In the data rows, 128 means zero.
Here are some points, each followed by its number:
106 130 129 119 118 115 160 126 119 109 122 153 117 113 118 109 112 112 100 172 109 123 131 131 0
109 135 115 093 140 133 000 093 112 106 122 074 144 127 142 066 117 063 123 018 095 106 109 041 1
148 147 152 167 153 149 133 158 153 155 151 142 154 153 150 158 161 151 149 131 172 156 152 151 2
158 157 164 166 168 166 124 161 161 161 162 141 169 169 159 150 166 145 161 126 161 167 153 147 3
102 096 109 097 094 097 132 098 097 097 098 118 089 099 100 109 106 113 109 124 106 100 102 120 4
099 085 064 097 094 094 133 103 068 089 083 097 088 090 092 099 091 099 110 124 097 095 066 102 5
108 103 109 087 099 103 111 094 094 090 095 097 094 091 102 109 092 103 105 107 099 092 111 101 6
188 164 167 147 169 176 111 154 169 146 176 142 173 164 185 129 155 133 173 123 137 167 173 133 7
138 154 150 157 152 145 186 163 147 170 144 159 144 155 149 193 158 193 132 168 172 150 147 185 8
178 163 163 163 176 172 123 160 168 162 179 170 174 171 172 134 153 136 182 136 136 166 161 130 9
104 121 127 115 108 118 147 113 114 104 119 143 109 120 119 109 105 110 094 157 094 125 124 123 10
104 107 120 114 106 112 135 110 110 103 110 135 106 093 109 100 100 111 098 144 107 111 117 110 11
097 095 100 090 102 097 118 092 102 089 098 104 102 095 095 103 098 105 098 115 098 097 108 106 12
086 086 070 098 094 091 118 094 079 097 072 104 091 084 092 096 095 094 094 120 099 088 069 103 13
155 163 163 170 156 162 154 156 158 172 151 144 157 163 168 177 166 172 152 146 174 157 158 173 14
186 173 182 146 171 179 114 160 182 152 178 135 172 171 175 142 154 137 188 119 143 160 171 137 15
Which three points above are nearest to each new point by angle? Their numbers follow each, nearest first.
136 146 154 161 143 140 181 160 149 166 145 150 146 148 146 190 163 182 138 175 188 155 147 192 8 14 2
105 116 116 100 108 109 131 108 107 103 100 127 108 098 107 105 104 098 097 135 101 102 119 106 11 12 4
123 097 107 106 091 098 140 104 093 101 092 114 103 101 093 117 104 113 105 135 113 108 103 125 4 5 13
112 139 118 091 141 136 000 091 102 114 132 060 148 122 140 083 123 061 130 000 096 105 116 029 1 6 12
109 134 110 100 147 132 000 104 117 114 124 070 144 127 140 067 111 072 126 000 100 114 117 056 1 6 12
113 132 139 130 108 114 159 127 124 125 139 171 127 118 122 114 119 124 106 168 099 133 136 126 0 10 11
090 087 072 096 093 089 126 096 081 093 073 103 092 087 093 095 093 105 096 115 100 088 068 099 13 5 4
137 139 148 170 144 144 173 162 145 164 151 151 152 141 148 194 160 191 134 168 182 165 148 183 8 14 2
135 143 147 161 146 141 213 153 146 161 154 155 140 139 139 190 161 189 128 192 163 152 141 194 8 14 2
120 128 131 125 117 125 163 124 131 115 132 161 123 123 118 109 115 116 112 185 108 130 135 127 0 10 11
134 157 153 159 139 144 183 155 151 157 150 145 144 146 143 183 159 192 134 158 177 145 153 180 8 14 2
131 152 141 162 144 139 175 157 141 159 152 151 138 151 142 195 164 185 127 161 171 155 144 186 8 14 2
100 121 132 122 119 118 168 130 123 117 132 163 124 127 123 110 107 114 100 168 099 131 137 125 0 10 11
169 153 166 160 166 160 121 156 163 167 164 141 166 164 170 147 164 148 169 124 160 162 155 138 3 15 9
110 129 133 128 125 120 162 127 130 120 130 180 118 125 122 109 119 119 107 174 113 138 133 129 0 10 11
176 174 153 158 175 175 122 154 165 165 159 162 159 172 169 134 159 138 181 133 136 158 154 134 9 7 15
100 136 109 202 145 128 204 238 108 174 125 255 137 122 140 166 201 180 124 255 160 228 114 196 8 14 2
105 122 129 114 114 116 145 117 114 110 112 148 115 109 117 101 110 113 092 149 106 119 125 120 10 11 0
106 124 136 116 106 125 159 127 123 117 133 174 122 120 119 110 109 116 103 179 107 132 142 125 0 10 11
146 151 158 162 153 148 150 155 157 159 156 143 150 161 158 179 146 175 147 145 173 168 154 176 14 2 8
137 152 155 162 154 140 193 165 154 156 150 160 145 148 140 182 148 183 132 173 176 148 160 180 8 14 2
135 150 152 166 135 135 217 158 156 148 146 157 142 139 133 185 146 184 129 192 178 147 155 189 8 14 2
110 143 110 097 144 129 000 100 116 109 132 078 144 125 141 080 112 070 129 000 094 108 112 046 1 6 12
153 164 159 162 149 151 161 157 155 162 160 148 150 155 154 172 168 176 156 146 172 151 161 173 14 2 8
135 146 154 151 142 141 201 160 145 163 147 154 144 146 139 176 156 186 121 204 170 148 151 192 8 14 2
